In the data rows, zero lies at 4.5, halfway between 4 and 5.
How far apart are the two rows of each pair, measured in a hidden way? 0 means very close, and 40 very far. Two or three weighted sums of its numbers give each row a place; it is the straight-line distance between the places.
[2 4 3 4 5 6 5 3 4 4 4 7 4 5 5 4]
[5 5 4 6 4 6 5 3 6 4 4 5 4 3 5 4] -> 22
[4 5 4 7 1 3 7 7 7 2 2 5 6 2 7 3]
[3 6 5 6 7 3 4 4 4 6 4 6 7 5 6 3] -> 15
[8 8 5 6 6 6 5 4 6 8 3 4 5 8 0 8]
[2 3 2 3 6 6 4 2 3 4 4 6 5 5 5 4] -> 29
[6 7 5 6 6 6 4 4 6 6 3 5 6 6 1 7]
[9 5 3 4 4 3 5 4 8 7 4 3 3 5 3 8] -> 20
[3 3 4 3 6 5 5 3 3 4 5 6 3 5 5 4]
[5 7 6 8 7 5 7 6 6 5 2 4 8 4 5 5] -> 9
[3 4 4 6 2 2 3 6 5 3 4 4 6 2 6 2]
[3 4 7 4 2 5 5 4 3 3 5 4 5 5 7 1] -> 18
[4 5 5 6 2 3 3 7 6 2 4 4 6 1 6 2]
[3 3 6 5 4 4 5 4 4 3 4 6 5 4 5 2] -> 16
[6 5 7 7 4 5 7 6 7 3 2 5 7 3 4 5]
[4 5 7 4 3 6 5 4 4 2 4 4 5 5 5 2] -> 7
[4 4 6 6 5 5 7 4 5 3 3 6 5 4 5 4]
[3 4 3 5 4 4 4 4 4 4 5 7 3 4 5 5] -> 6
[8 7 5 5 5 6 5 5 6 7 3 4 6 8 0 8]
[2 2 5 2 6 4 5 4 3 4 5 6 4 4 7 3] -> 28
[3 5 3 7 5 4 6 5 6 4 3 4 7 3 5 3]
[8 7 6 5 4 6 5 5 7 5 3 3 2 8 1 8] -> 34
[4 2 4 3 4 4 4 8 3 4 8 4 0 4 5 5]
[4 4 5 7 4 5 6 4 7 3 2 6 5 2 5 5] -> 10
[6 5 5 5 6 4 4 3 6 6 3 5 5 4 5 5]
[4 5 6 6 7 4 3 4 3 6 6 2 4 2 4 5] -> 7
[3 4 5 2 4 5 4 3 3 3 5 6 5 7 5 3]
[7 3 4 4 2 6 8 5 7 2 1 5 3 3 5 5] -> 16
[7 8 1 5 5 3 5 5 7 8 5 1 5 6 3 7]
[7 8 1 4 5 3 4 5 5 8 5 2 6 5 4 6] -> 16
[3 4 5 2 4 6 3 3 1 3 7 4 5 6 5 2]
[4 5 4 4 2 5 3 2 4 4 4 4 5 7 4 3] -> 19
[5 6 6 6 7 3 3 6 5 7 6 2 4 2 5 4]
[8 7 4 5 5 5 5 4 6 8 3 4 5 8 0 9] -> 14
[7 8 1 4 5 3 5 4 6 9 5 2 6 5 4 6]
[4 6 5 8 6 4 7 6 6 4 2 5 9 3 5 5] -> 16
[6 5 8 7 5 6 6 6 5 3 2 6 6 3 5 5]
[4 2 4 2 8 2 6 5 3 5 6 6 1 4 7 5] -> 25
[4 4 3 2 3 5 2 1 2 4 5 3 6 6 5 2]
[4 2 3 2 4 5 3 4 2 3 6 5 3 3 5 4] -> 10
[3 4 4 1 3 5 4 3 2 3 5 4 6 5 6 2]
[4 4 3 4 6 5 3 1 4 5 4 8 5 6 4 4] -> 22
[6 8 5 6 6 6 6 4 6 7 3 5 6 7 2 7]
[7 6 5 5 4 6 4 4 6 6 4 5 3 8 0 7] -> 20
[4 5 5 3 5 5 7 4 5 4 3 8 3 5 5 4]
[1 3 5 2 4 4 3 3 2 4 5 5 6 5 6 2] -> 10
[7 5 7 6 6 8 6 4 5 4 3 3 6 4 3 5]
[7 7 4 4 5 6 3 3 5 7 4 3 6 7 1 8] -> 4
[4 4 3 2 3 5 2 1 2 4 5 4 5 5 5 4]
[3 3 3 3 4 5 4 5 3 3 5 6 3 4 5 5] -> 4
[3 6 5 6 6 3 4 4 4 6 4 5 8 4 6 2]
[3 7 4 6 7 4 4 3 4 6 4 5 7 4 6 2] -> 3
[4 5 4 5 5 5 5 4 5 5 3 7 3 7 3 5]
[4 4 4 4 5 6 5 3 4 4 3 7 4 6 4 4] -> 10
[5 4 6 5 6 3 8 6 5 4 2 7 5 5 7 6]
[4 6 3 6 6 5 4 3 6 5 3 7 6 6 3 4] -> 16
[3 3 6 6 7 2 5 6 5 6 6 4 3 4 7 4]
[3 5 3 7 4 3 4 7 4 5 5 4 6 2 5 3] -> 9
[3 6 5 6 6 2 4 4 4 7 4 5 7 4 6 2]
[5 7 6 9 7 5 6 7 5 6 3 2 9 3 4 4] -> 10
[7 7 3 4 5 4 5 2 7 6 3 5 4 5 3 6]
[5 5 3 4 5 7 5 4 6 3 4 7 4 5 4 4] -> 14
[3 3 3 3 3 4 4 4 4 4 4 6 5 4 6 2]
[5 5 8 6 6 4 4 4 6 5 3 4 6 2 5 4] -> 22
[3 4 4 2 6 7 4 3 3 3 4 7 3 5 5 5]
[3 3 6 1 5 4 5 4 3 4 6 5 1 7 6 5] -> 18
[9 8 5 6 4 5 5 4 7 7 3 3 5 8 0 9]
[8 4 8 6 6 2 9 6 6 5 2 4 7 3 7 7] -> 23
[7 4 7 4 6 3 9 5 6 5 2 5 4 5 6 7]
[3 4 6 2 5 6 5 4 2 4 5 6 5 6 5 2] -> 17
[6 6 4 5 5 7 3 4 6 5 4 4 3 8 1 6]
[4 5 5 8 5 5 5 7 5 5 3 4 8 2 5 4] -> 25
[6 6 4 4 4 0 3 7 5 7 6 3 4 6 4 6]
[6 6 3 4 5 1 3 6 5 9 5 4 3 6 5 7] -> 16
[8 6 3 4 6 4 5 3 7 7 4 5 4 5 2 7]
[6 6 6 5 6 3 5 4 6 4 3 4 5 3 5 4] -> 8
[4 3 3 2 4 8 4 4 3 2 6 4 2 6 4 5]
[4 6 4 9 6 5 6 6 5 4 3 4 7 3 4 4] -> 18
[6 8 5 6 5 6 5 3 6 6 3 5 7 6 1 7]
[6 5 4 5 5 4 3 3 6 6 4 6 3 7 2 6] -> 23
[5 4 3 5 4 7 5 3 7 3 3 6 4 3 4 5]
[5 5 8 4 4 3 5 5 6 3 4 3 4 1 5 4] -> 8
[2 1 7 3 0 4 3 9 0 1 9 0 1 1 7 2]
[5 8 7 9 7 4 5 7 5 5 4 2 9 2 4 5] -> 7
[4 5 5 5 7 4 2 4 4 6 8 1 3 3 5 4]
[5 8 6 8 7 5 7 7 5 5 3 3 8 3 4 5] -> 22
[4 5 4 4 5 6 6 3 6 3 4 6 4 5 5 4]
[8 4 8 6 7 1 9 7 7 5 0 5 6 4 7 7] -> 11
[5 5 5 5 7 6 4 3 4 4 5 4 4 4 5 5]
[8 8 1 4 5 3 5 6 7 9 5 1 5 6 3 7] -> 19
[3 5 3 5 5 7 6 3 6 3 4 8 5 4 4 4]
[4 5 3 7 4 4 6 5 5 5 3 5 7 3 6 3] -> 8
[5 4 3 2 0 2 2 8 4 2 6 0 6 2 6 2]
[4 3 3 4 4 5 3 7 3 4 7 4 2 2 4 5] -> 13
[9 8 5 5 5 6 5 4 7 8 3 3 6 8 0 9]
[6 6 4 5 5 6 3 3 6 5 4 5 4 5 1 5] -> 10
[4 5 4 3 3 5 4 3 4 4 4 6 5 6 5 3]
[9 5 4 5 5 4 5 2 8 7 4 3 3 5 3 7] -> 36
[4 7 6 9 7 4 6 8 5 5 3 2 8 2 5 5]
[2 3 6 2 4 5 3 2 1 4 6 5 6 6 6 2] -> 14
[3 6 5 8 6 4 7 6 6 5 3 4 8 3 4 4]
[4 2 4 5 4 4 4 8 3 4 8 3 2 3 4 5] -> 25
[4 4 5 5 7 4 2 4 3 6 7 1 4 3 5 4]
[8 7 1 5 5 2 5 5 7 8 5 2 5 6 3 6] -> 28
[4 1 4 4 3 4 3 5 3 3 4 6 4 3 6 4]
[5 7 6 9 7 4 7 7 5 6 2 4 8 3 4 6] -> 11
[3 6 4 6 6 3 4 3 5 6 3 5 7 5 5 2]
[1 0 7 2 1 4 2 9 0 2 9 0 1 1 7 2] -> 24
[4 4 5 6 5 3 5 5 4 5 4 6 5 4 5 5]
[3 4 3 7 1 3 2 6 6 4 6 2 6 1 7 2] -> 10
[4 5 3 1 2 5 1 1 3 5 6 3 6 6 5 3]
[2 0 5 2 1 3 2 9 0 3 9 1 1 2 8 2] -> 3
[2 5 5 3 4 5 5 3 3 3 5 6 4 5 6 2]
[4 5 6 5 5 4 5 5 5 5 3 6 3 7 3 6] -> 18
[5 4 2 5 3 2 4 5 7 3 3 6 5 3 5 4]
[7 5 5 3 6 4 8 5 6 4 3 5 4 5 5 6] -> 18
[2 1 7 3 1 4 2 9 0 1 9 0 2 2 6 2]
[4 2 4 2 3 5 4 5 3 4 6 4 2 4 5 4] -> 2
[3 2 4 3 4 6 4 4 3 2 5 6 2 5 4 4]
[4 5 6 5 7 4 3 4 3 6 8 1 3 3 5 4] -> 15
[3 4 4 4 7 6 4 3 4 5 4 7 5 5 4 5]
[3 2 5 3 5 6 5 4 3 3 4 7 3 5 4 4] -> 10
[4 4 4 4 3 5 5 4 4 3 3 7 5 4 5 3]
[5 3 8 2 6 1 9 7 4 4 3 6 4 4 9 4] -> 10
[6 6 3 4 6 4 5 3 7 6 4 6 4 5 4 6]
[8 5 4 5 5 5 4 2 8 7 4 4 3 6 3 7] -> 21
[4 4 3 3 4 5 2 2 3 4 6 2 7 5 4 3]
[5 5 7 7 6 8 5 5 5 3 4 3 5 2 3 5] -> 21
[3 4 4 6 5 6 6 3 5 3 3 8 5 4 4 3]
[4 4 6 4 2 5 5 5 4 2 5 4 5 4 6 2] -> 10
[5 3 4 6 2 3 6 7 5 3 5 5 3 3 6 6]
[5 3 4 3 3 7 4 4 5 2 4 5 4 4 3 5] -> 13
[4 4 7 3 3 5 4 3 3 4 6 3 6 5 6 2]
[6 6 3 5 3 1 3 7 6 7 6 0 4 4 3 5] -> 37
[5 5 5 6 7 2 3 4 5 8 5 3 4 3 5 5]
[5 4 4 3 4 6 2 1 4 4 5 3 6 4 4 3] -> 10
[7 5 4 3 4 5 8 5 6 4 3 5 3 5 5 7]
[3 5 2 2 4 4 4 4 3 5 5 5 6 6 5 3] -> 18
[6 5 4 5 5 1 3 5 6 9 6 4 3 5 4 7]
[3 2 5 2 4 6 3 5 1 3 8 3 4 4 5 3] -> 27
[7 4 3 5 5 3 5 4 6 7 4 7 2 6 3 7]
[7 5 3 5 6 4 6 3 7 6 4 7 3 6 4 6] -> 3
[3 1 6 3 3 3 4 7 2 3 8 3 0 5 6 5]
[7 7 1 4 4 3 4 4 7 7 5 3 5 6 3 6] -> 12
[2 5 4 4 4 4 4 2 3 4 5 5 5 6 6 2]
[3 5 4 6 2 3 2 7 6 3 5 2 6 1 5 2] -> 16
[4 3 7 6 7 3 5 6 4 5 6 3 2 3 7 5]
[3 6 1 3 5 4 4 2 6 5 4 6 6 6 4 3] -> 30
[6 5 6 5 6 3 5 4 6 7 4 5 4 4 4 6]
[5 7 3 5 6 6 4 3 5 6 3 6 5 7 2 6] -> 6
[8 8 5 5 5 6 6 4 6 8 3 3 6 7 0 8]
[5 5 3 4 6 5 5 2 6 4 4 6 4 5 4 5] -> 8
[4 5 5 6 8 5 3 4 3 6 7 2 5 3 5 4]
[5 5 5 5 5 5 8 4 6 4 3 7 3 6 5 5] -> 23
[5 4 5 4 4 8 4 5 4 2 4 4 4 5 2 4]
[4 4 5 3 6 6 5 3 4 3 5 7 3 5 5 4] -> 8
[3 5 4 4 6 6 2 2 3 5 6 2 6 4 5 4]
[2 3 3 3 5 4 4 2 3 4 4 7 5 5 5 3] -> 27
[4 3 2 4 4 4 4 4 5 4 5 6 3 3 5 5]
[4 3 3 6 3 3 5 7 5 4 5 5 2 3 5 6] -> 8
[6 3 4 5 1 6 7 6 7 0 2 6 3 2 5 6]
[7 5 9 6 5 3 5 5 8 4 4 3 5 2 5 4] -> 15
[4 5 4 7 4 4 6 6 6 3 1 6 7 3 5 5]
[9 8 4 6 4 5 5 5 7 8 3 3 6 8 0 9] -> 25
[4 2 5 5 3 4 6 7 4 3 6 5 1 4 6 5]
[4 4 2 2 0 3 3 7 3 3 6 1 6 4 5 3] -> 14
[3 4 4 2 5 7 4 4 4 3 4 6 3 6 4 5]
[7 6 3 5 6 4 4 1 6 6 4 6 5 5 4 5] -> 29
[4 3 4 4 5 5 2 6 2 5 8 5 3 4 3 5]
[5 5 5 5 2 4 2 3 5 4 4 4 5 7 4 3] -> 20
[1 1 7 3 1 3 2 9 0 1 9 0 1 2 7 2]
[4 5 6 6 8 3 5 5 6 6 4 6 3 4 5 4] -> 12
[3 2 3 3 4 4 4 4 4 3 5 6 4 4 4 5]
[6 6 2 5 5 3 5 5 7 6 4 4 4 5 3 7] -> 17
[6 6 6 5 5 5 5 5 5 6 4 6 3 8 2 7]
[8 8 5 6 4 6 5 4 7 9 3 3 5 7 0 9] -> 7
[5 5 3 4 5 4 4 2 6 6 4 7 3 6 3 6]
[5 2 5 3 3 7 4 5 5 1 3 5 2 2 3 5] -> 16
[4 3 4 5 3 4 5 4 5 2 3 7 5 4 5 4]
[4 5 5 5 2 4 2 3 4 4 5 4 4 6 4 4] -> 11
[4 6 3 5 4 6 3 2 7 5 5 5 5 3 3 5]
[9 8 4 5 4 5 6 5 6 8 3 3 6 8 0 9] -> 11
[6 4 3 3 0 2 5 9 6 0 4 0 6 1 7 2]
[3 1 5 1 2 6 3 5 1 2 7 2 3 4 6 3] -> 27
[3 4 4 3 5 6 4 4 4 3 5 7 4 6 4 4]
[7 7 4 6 4 7 5 3 5 7 4 5 5 7 0 7] -> 16
[4 2 4 3 3 5 3 5 2 3 7 3 2 3 5 3]
[2 5 7 5 4 5 2 4 1 4 9 0 3 4 5 2] -> 6
[3 0 6 3 0 3 3 8 1 2 9 1 2 2 7 3]
[5 6 3 4 2 3 3 5 5 5 5 2 5 5 4 4] -> 13
[3 4 3 5 4 2 3 7 4 5 6 4 5 4 6 3]
[5 5 5 6 5 6 5 4 5 3 4 5 5 3 4 4] -> 11
[9 8 5 5 5 6 5 5 6 8 3 3 6 9 0 8]
[3 5 3 5 3 3 4 4 7 4 3 7 5 3 6 3] -> 23
[4 3 7 2 6 1 8 6 3 3 4 5 4 4 8 5]
[7 7 4 5 6 6 5 3 6 6 3 4 5 7 0 8] -> 28
[3 5 8 3 3 6 4 5 2 3 6 3 5 7 4 2]
[2 3 5 3 3 5 5 4 4 3 4 7 4 5 6 3] -> 5
[3 2 4 2 2 6 3 4 2 3 7 3 3 4 5 4]
[4 4 4 4 6 5 7 3 5 4 4 7 4 6 6 5] -> 9
[3 5 1 5 4 4 4 4 4 4 4 4 7 4 6 3]
[3 4 3 6 6 6 5 4 7 3 3 7 5 4 5 4] -> 11
[6 5 3 4 6 5 4 3 7 6 4 6 2 6 2 7]
[2 2 4 3 3 3 5 5 4 2 4 6 4 2 6 3] -> 34
[8 8 5 5 5 6 5 5 6 8 3 3 5 8 0 9]
[5 6 8 8 5 7 6 5 6 4 3 4 6 3 4 4] -> 9
[4 4 3 2 5 8 4 3 3 4 6 4 2 6 4 5]
[4 4 6 7 5 5 7 5 6 3 4 5 5 3 5 4] -> 20
[3 3 5 4 3 3 4 7 3 2 6 4 3 4 7 3]
[2 4 5 6 2 3 3 6 5 3 4 3 6 2 6 1] -> 8
[8 5 8 4 7 0 9 7 6 6 0 6 5 3 7 8]
[4 3 3 4 4 5 2 6 3 4 8 4 2 4 5 5] -> 17
[4 2 4 3 3 3 3 7 3 4 7 5 0 5 5 5]
[5 5 4 4 4 7 1 2 3 4 7 1 5 4 4 4] -> 19
[5 5 4 5 7 6 4 1 5 5 4 6 6 5 4 4]
[4 6 6 8 7 4 7 6 5 5 3 4 9 3 5 5] -> 19
[3 4 6 0 3 6 3 1 1 4 6 4 5 7 6 2]
[4 5 5 3 3 5 3 3 4 4 4 4 5 7 5 3] -> 20
[4 3 3 4 4 7 4 4 6 2 3 7 4 4 3 5]
[5 3 5 6 5 6 5 5 5 4 4 6 4 3 4 4] -> 8
[3 2 4 3 3 3 4 5 3 3 5 6 4 3 6 3]
[4 4 4 5 5 6 5 3 5 3 3 6 5 5 5 3] -> 9
[5 5 3 5 4 3 4 4 7 5 3 5 5 3 4 4]
[5 5 3 5 5 1 3 5 5 8 5 4 5 5 4 5] -> 3
[5 5 6 7 6 3 4 3 6 5 3 4 5 2 5 4]
[5 5 6 4 6 4 5 5 5 5 4 7 1 8 4 7] -> 5
[5 6 3 5 4 2 3 6 5 7 6 3 3 5 4 7]
[2 5 3 6 3 2 2 5 5 4 5 5 6 2 6 2] -> 13
[5 5 3 4 4 6 4 3 6 4 4 6 5 7 2 5]
[8 7 1 5 5 3 6 5 7 8 4 3 4 6 3 8] -> 12
[9 8 6 5 5 5 5 4 6 8 3 3 5 8 0 8]
[4 4 3 2 4 6 2 1 2 4 6 3 6 5 5 3] -> 21
[4 4 4 6 3 3 3 6 4 5 4 4 6 3 6 4]
[5 5 6 7 6 6 6 5 6 4 2 5 6 4 4 5] -> 1
[5 5 2 3 4 5 3 1 5 5 4 5 6 6 4 4]
[3 3 5 3 7 2 6 5 3 5 6 6 2 4 7 4] -> 11
[3 6 4 6 6 2 4 4 5 6 4 5 7 4 6 4]
[6 6 8 6 6 7 6 5 5 4 3 3 6 5 3 5] -> 18
[6 7 3 6 6 7 4 3 5 6 3 6 6 5 2 6]
[3 4 5 1 5 6 4 3 2 4 5 5 5 7 5 2] -> 23
[6 7 4 6 5 6 4 3 7 7 3 5 6 6 1 7]
[3 3 4 2 3 8 4 5 4 2 6 6 2 6 4 5] -> 16
